Families of rows that turns and mirrors carry onto each other, the same ones carrying the whole set onto itself: the rest of each named row's family, in list order
5 families of 6 rows
z_499: [  2  37 -24 -34  18 -13 -52  -5   3   4  38  -3   4 -13   0   6  -4 -33
  19  25 -11   1  21  -6  15 -21 -21   1   6  12 -15 -11   2 -19 -13 -11]
z_92: [ -7  14 -24 -33  28  26  13  12  16   2  38   9  -2   2 -37  -4   4   4
  30  15 -29  13 -11  11   4   5  -3  15  13  12  -1  16  -6 -18 -15 -14]
z_160: [-19   9 -24 -18  27  17  15  20  17   4  34  -3  -3  -7 -30   1  14   4
  19   7 -22  -4  -9   1   7   3  -1  13   6   1 -11  12 -12  -7 -12 -19]
z_595: [  9  -1   6 -14  30 -17 -38   1  27  15  30  -9  -2   4 -24 -15  10 -18
  18  30 -14   3   8 -17  13  10 -13  17   5   7   5   9 -16 -22  -6 -22]
z_462: [-16  16 -18 -29  26  20  14  14  11  -7  34  -3 -10  -7 -26   2  12   2
  21  16 -25  18 -16   9   1   1  -7  11   3   9   8   6 -14 -13 -21 -15]
z_972: [ -3  -6 -14 -57  19  -8  -2  -5  14  -6  35  -6 -18   2 -17 -23  10 -27
  21  19  -7 -14  11 -23  14  -5   2   7 -13   7 -16 -17   1 -18  -3  -1]
z_886: [  0  -7 -21 -52  13  -4  -7  -8  16  -3  31  -5 -18  16 -21 -10   8 -21
  14  15 -17 -15  22 -19  18  -1  -6   8 -13  16 -15 -26 -12 -17 -10  -2]
z_885: [-16   8 -13 -29  21  14  14  17  -3   6  34   1  -9  -5 -30   5  12  -3
  18  16 -16   9 -16   5   0  10  -7  13   3   3   1   6  -5 -11   1 -22]
z_357: [ -4  31 -34 -32  21   1 -37 -17  21   6  27  -1   6  -6  -6   1 -17 -31
  32  19 -24   4  28   3  17 -29 -29  -6   8  15 -23  -4  -7 -19 -24 -11]
z_788: [ -4   6 -20 -53  14 -14  -2  -5  13 -13  30   1 -25   8 -24  -4  12 -15
  13  16  -1 -11  10  -9  18  -5   0   8 -10  20  -9 -27 -10 -17  -3   1]
z_214: [  1  33 -19 -33  33  -1   3  -1  -6  -5  10  17  -2  -5 -19 -20 -16  -8
  39  12 -21  -3   3  17  44 -19  -5  27   3  15 -11  -4 -10  -1 -11 -13]
z_549: [-10  31 -25 -33  24  -6 -38  -8  24  -3  31  -2  12 -14  -3  -5 -13 -39
  33  23 -14  -3  18  -2  13 -28 -24  -5  -4   7 -25   1  -1 -21 -16 -12]
z_454: [  1  35 -22 -38  46   4   1   1   2   7  23  20   9  -2 -14 -26  -9  -8
  40  11 -16  -1  -3  11  46 -14  -3  17  11   3 -15   4   3   3 -15  -6]
z_307: [  5  23 -22 -38  42   8   4  -7  -2  -1  17  17  12 -12 -25 -27  -7 -12
  41  12 -14 -12   5   8  37 -27   1  21  -2   2 -14   6  -1   1 -11 -21]
z_760: [ -9   9 -21 -36  30  17   8  18  17   1  40   2  -9  -7 -27 -10  13   4
  22   9 -20  10  -7   5  -2   0  -6  15  13  -1   1  26  -2 -11  -8 -26]
z_100: [  8  36 -20 -37  33   4   0   5 -13   4  23  14  16 -11  -8 -15  -8  -9
  35  10 -19  -2   6  21  43 -22  -4  22   2   0  -2  -9   0  -4 -11 -13]
z_394: [  4   9  -5  -4  27 -10 -43  -6  11   9  26 -11 -10   9 -30  -6  11 -20
  15  29 -13  10   3 -17  11   4  -3  19   5  17   4  -2 -34 -18  -9 -16]
z_212: [  6   8 -23  -6  27   6 -11  -1  21  10  14  -2  10 -13  -6  -3  -8 -17
  38   9 -22  10   7  21  20 -22   2  -6  37  -7  -3   0  -2 -28 -10   9]
z_492: [  7  -1  -7   1  31 -11 -39  -9  20  16  24 -14  -6   2 -20  -9  14 -13
  12  28 -15  -2  14 -27  14   4  -3   7  13   9  -6  -2 -15 -15 -10 -16]
z_721: [  3   6 -12 -55  10 -12   5   8  -6  -2  40  -2 -14  -1 -17  -9  14 -20
  11  13  -8 -14   8 -16  15   0  -3  10 -10  15  -7 -25 -11  -8  -1  -5]
z_251: [ -5  39 -34 -35  25  -9 -50  -7  23  -2  30   6  12  -5   0  -3   2 -32
  23  20 -11  -1  17 -11  14 -19 -18  -9  12  15 -25   0  -4 -15 -12  -2]
z_489: [ 17  10 -18 -19  20   1 -19   2  24   7  13   5  17 -10 -14  -9   0 -19
  36   7 -15   9  13  22   9 -25  -3  -5  36  -5   8  13 -10 -33   2   1]
z_157: [ -4   4 -13 -55  16 -12  -2   9  19  -1  31   2 -10  10 -21 -14  16 -22
  20  15  -7 -15   0 -19  26   7   2   5  -6  14 -18 -19 -11 -13  -2   6]
z_629: [ 19  13 -25 -14  23  10 -24  -9  22  10  18   8  13   4 -16  -8  -4 -22
  38  16 -19  16  17  23  12 -16  -7  -8  34  11   4   7 -12 -34  -6   9]
z_444: [ 18  14 -24 -11  26  10 -19  -4   9  -3   9  -2   3  -6 -13  -7   6 -13
  35  16 -13  17  11  29  14 -22  -3  -2  32   2   8  -3 -11 -36  -6   9]
z_351: [-11  47 -27 -35  19  -9 -43 -11  20   0  29  -4  -2  -8  -1   0 -10 -25
  28  26 -16  13  19  -4  16 -29 -24  -2   1  19 -14 -11  -6 -16 -15 -10]
z_277: [ 12  16 -20 -12  25   9 -11  -2  -1   9   7   4  16  -9  -3  -2  -3 -16
  34  13 -22  18   7  24  10 -22  -1  -5  31  -3  13   0  -2 -21   5   0]
z_672: [  9   9  -2  -7  23 -13 -44  -6   6  16  22  -8   4   2 -24   5  16 -18
  15  37 -10   7   7 -19   9   5 -10  10   5   9   5  -7 -11 -23   1 -21]
z_696: [  4  19 -27 -41  33  12   8  -5   1   1  16  17   2   0 -29 -16 -15  -5
  38   7 -28  -7   7   9  43 -19  -3  27  -1   8 -15  -3  -6  -1 -20 -19]
z_511: [  9   3  -5 -15  26  -4 -35  -4  23  14  31  -2  -3  21 -30 -10  12 -16
  15  33 -20   5  11 -19  11  16  -6  17   2  21   3   4 -23 -23  -7 -15]

Same family as z_972: z_595, z_549, z_307, z_760, z_489
Same family as z_100: z_499, z_885, z_721, z_277, z_672
Same family as z_629: z_92, z_886, z_357, z_696, z_511
Same family as z_394: z_462, z_788, z_214, z_444, z_351

Families of rows that turns and mirrors carry onto each other, the same ones carrying the whole set onto itself: the rest of each named row's family, in list order
4 families of 8 rows
z_243: [  7   5 -14  -2 -18 -23  -8   1  -4   1 -21  14  -5 -16  18 -16]
z_265: [15 -6 -2 20 21  5 13 20 -1 -6  4 -5 -8 -3  2 12]
z_457: [-13   1   7  -9  -6   6   9  10  12  -8  10   5   0 -33   5  -8]
z_205: [  4   6 -16 -12 -23 -20 -14  -7  -5   3 -12   6  -7 -20  12 -12]
z_423: [  0  15   0  11  -9 -21 -24  -8 -33  11  -2   2  -7  -4  -2  -4]
z_334: [  7 -11  10  11 -10  17  15   3   1   4  -3 -14  -8   1  11   3]
z_567: [  9  26  -2  10  11 -20  -4  11 -26  -4   9   9  10   2   5 -14]
z_649: [ 13  22   7  12 -10 -20 -14  -4 -28  -1  -3 -13  -1   6   0  -1]
z_300: [  5   2  12   6 -12  16  13  -4   3  -6   6 -12  -5 -24  -6  19]
z_923: [  9  -2   1  14  22  12  11  14  -9   3   5 -13  -7   3  -1  15]
z_901: [ -7   0  13   8  -7   1  -3   6   5  -5   0 -14  -1 -38  -4  14]
z_688: [ -4   2   8  23   5  20  14   5 -10  -1  -4  -3 -12  12   9   1]
z_30: [ 10  -1   0  17  13  22  21  10  -6  -1  11   4  -3 -16  -1   9]
z_69: [-12   4  12   2  -7   2  12   9  18 -17   4   7   2 -22   5  -5]
z_189: [ 10  17  -7  -8   6 -28  -9   1 -17  -3  10  16  -1   9  -2  -9]
z_757: [-15  -1   8   1 -11   9   0  -1   6   3  -7  -8  -4 -36   1  12]
z_130: [  0  11 -11  -2 -16 -22 -11 -12 -13  -1  -9  26 -14  -4   6 -12]
z_606: [ -6  -5  10   2  -2  15  18  10   9   3   9   2   7 -21  11  -8]
z_746: [  3  10 -12  -8 -20 -12 -11  -9  -4   2 -21  21 -11 -18  13  -7]
z_329: [  0  -4   8  32  -3  14  10   8  -8  -2 -12  -6 -16   4  10   1]
z_538: [  9  25   1  -1  11 -12  -7   5 -23   1   9   8   5  17   5 -10]
z_374: [ -8   3  10  -3 -16   7   3  -2   4  -7   4 -11 -10 -36  -5  10]
z_308: [ 19  12 -21   1  -6 -22  -9  -2 -12  -8 -12  13  -8 -32   0   7]
z_945: [ 14   8 -20 -13   0 -18 -14  -1  -6   4 -10  17  -5 -31   1   6]
z_112: [ 12  -1  -5  20  20  16  13  14 -15  -2   9  -4 -17  -2  -2   8]
z_920: [  8  24   5  10   1  -8 -18  -3 -34   9   1  -6  -1   7  -1   1]
z_354: [  5  -6   5  17   0  15  12  10 -11   2  -2 -10 -20  13  11  -5]
z_385: [ 17  23  -6   8  -2 -14 -12  -4 -32   0   5 -11  -9  10  -3   0]
z_220: [ 14   4 -17  -8   4 -30 -19  -1 -17  10  -2   9  -7 -19  -2   5]
z_933: [  9  16 -24  -8  -7 -18 -11  -5 -10  -5  -2  17  -7 -34  -1   0]
z_207: [  6  20  -8   8   9 -13  -8   7 -29   4   9   4   2   9   9 -20]
z_900: [-10   3   3 -10  -2   6  13   4  19 -12   1   8  -1 -26   3   4]

Same family as z_900: z_205, z_923, z_688, z_757, z_385, z_933, z_207
Same family as z_606: z_423, z_334, z_300, z_30, z_189, z_130, z_220
Same family as z_354: z_457, z_746, z_538, z_374, z_945, z_112, z_920

Families of rows that turns and mirrors carry onto each other, the same ones carrying the whole set onto itself: the rest of each named row's family, in list order
4 families of 8 rows
z_580: [  2  10   4   4  -8   7  -6 -11  16   2  -7   3  -3 -25  -1 -18  14 -18
  14 -15  -3   6]
z_815: [  3   6   2   6  -9  12   1 -12  19   0 -11   1  -7 -20  -3 -20   9 -16
  18 -13  -6  11]
z_81: [  2  -6 -12 -11  16   1   8  10 -15   8  14  -2   6  26  -2  18 -15   4
 -22  -1   1  -2]
z_411: [  4   6   3   7 -10   4   5 -14  14   3 -14   3  -2 -28   4 -11  18 -20
  10 -10   8   8]
z_865: [ -8 -10  -9  -7  10  -7   0  11 -23   7   9  -4  -3  23   2  22 -12   3
 -14  10   6 -10]
z_166: [ -3   2   1   3 -13   3   3 -12  10  -2 -19  -3   0 -29   4 -19  16 -11
   8 -18   2   5]
z_781: [ -8 -12 -12  -5  10  -2   7  11 -19   4   8  -4  -6  27  -1  20 -15   7
  -9  10   4  -4]
z_805: [ -3  -2  -8 -17  19  -2   3  10 -18   3  14   0   0  27  -1  18 -15   3
 -10  -3  13  -2]
z_676: [  5   2   2  10 -12   9  12 -15  17   2 -17   1  -7 -22   3 -13  13 -17
  14  -6   4  12]
z_974: [ -5  -9  -4 -16  14  -3   7   6 -23   4   7  -2  -2  30   4  17 -19   2
  -8   2   8  -2]
z_729: [  1  -7  -8 -12  14  -3   5   9 -18   9  13  -1   7  24   1  18 -14   1
 -22   1   2  -5]
z_713: [  1   4  10   5 -11   4  -5 -14  12   3 -13   1  -3 -24   6 -18  11 -21
  14 -11  -6   3]
z_413: [ -2  -4  -1  10 -11   1   3 -14  13   5 -16  -1  -1 -28   3 -14  15 -20
  11 -13  -2   7]
z_540: [  0   1   8   7 -12   9   2 -16  14   0 -15   0  -8 -18   3 -19   7 -19
  18  -9  -9   8]
z_193: [ -3   0   1   4 -13   5   6 -14  11  -3 -23  -4  -3 -26   4 -19  14 -10
  11 -16  -1   6]
z_699: [ -2  -5  -3  11 -12   5   7 -14  14   4 -17  -2  -4 -25   1 -15  11 -19
  13 -13  -4   9]
z_754: [ -5  -5  -3 -18  16  -7   1   8 -23   5  11  -1   1  27   4  19 -15   0
 -12   0  12  -5]
z_680: [ -3  -1  -5 -14  15  -1   2  16 -19  -2  14  -2   5  25  -2  16 -14   6
 -16   2   3  -6]
z_466: [ -4  -5  -1 -14  12  -3   3  14 -22  -2  10  -3   3  26   3  17 -15   5
 -16   4   2  -7]
z_919: [ -6  -5 -13  -8  13  -6  -3  14 -18   6  15  -1  -1  20  -3  22 -10   6
 -14   5  10  -7]
z_149: [  0 -10  -7 -11  13  -2   8   8 -19   9   9  -2   6  27   3  18 -16   2
 -22   3  -1  -4]
z_976: [ -6  -6 -17  -6  14   0   4  15 -15   4  14  -2  -5  25  -7  20 -14   8
 -10   5   8  -3]
z_133: [  3   1   6   8 -14   5   8 -16  13   3 -18   0  -4 -25   8 -11  15 -20
  11  -6   5   8]
z_581: [  6   6  -1   9  -9   9   7 -12  18   2 -14   2  -4 -25  -1 -13  15 -16
  13 -10   8  13]
z_172: [ -4  -6  -3 -12  12   0   7  13 -20  -2   8  -5   0  29   1  15 -18   7
 -13   6   0  -4]
z_107: [  1 -10 -10 -10  13   2  11   8 -16   6  10  -3   5  29   1  17 -17   4
 -19   2  -1  -2]
z_448: [ -2  -2  -6 -13  15   1   6  15 -16  -3  12  -3   1  28  -3  16 -17   9
 -13   2   2  -2]
z_40: [  0  -1  -4   9  -9   3   2 -12  16   4 -13   1  -1 -28   0 -14  17 -19
  10 -16   0   7]
z_642: [  0   1  -2   5 -11   7   7 -12  14  -3 -20  -4  -3 -25   1 -20  13  -8
  12 -18   0   9]
z_660: [  0   4  -3   3 -11   5   5 -11  14  -1 -18  -3  -1 -28   1 -19  16  -9
  10 -19   3   8]
z_260: [ -3  -6  -9 -16  16   1   8   9 -18   3  10  -1  -3  32  -1  16 -18   4
  -7   0  10   0]
z_171: [ -1  -1  -7  10  -9   5   6 -13  17   3 -14  -1  -3 -25  -2 -15  14 -17
  13 -16  -1  10]

Same family as z_448: z_413, z_699, z_680, z_466, z_172, z_40, z_171
Same family as z_713: z_580, z_815, z_865, z_781, z_540, z_919, z_976

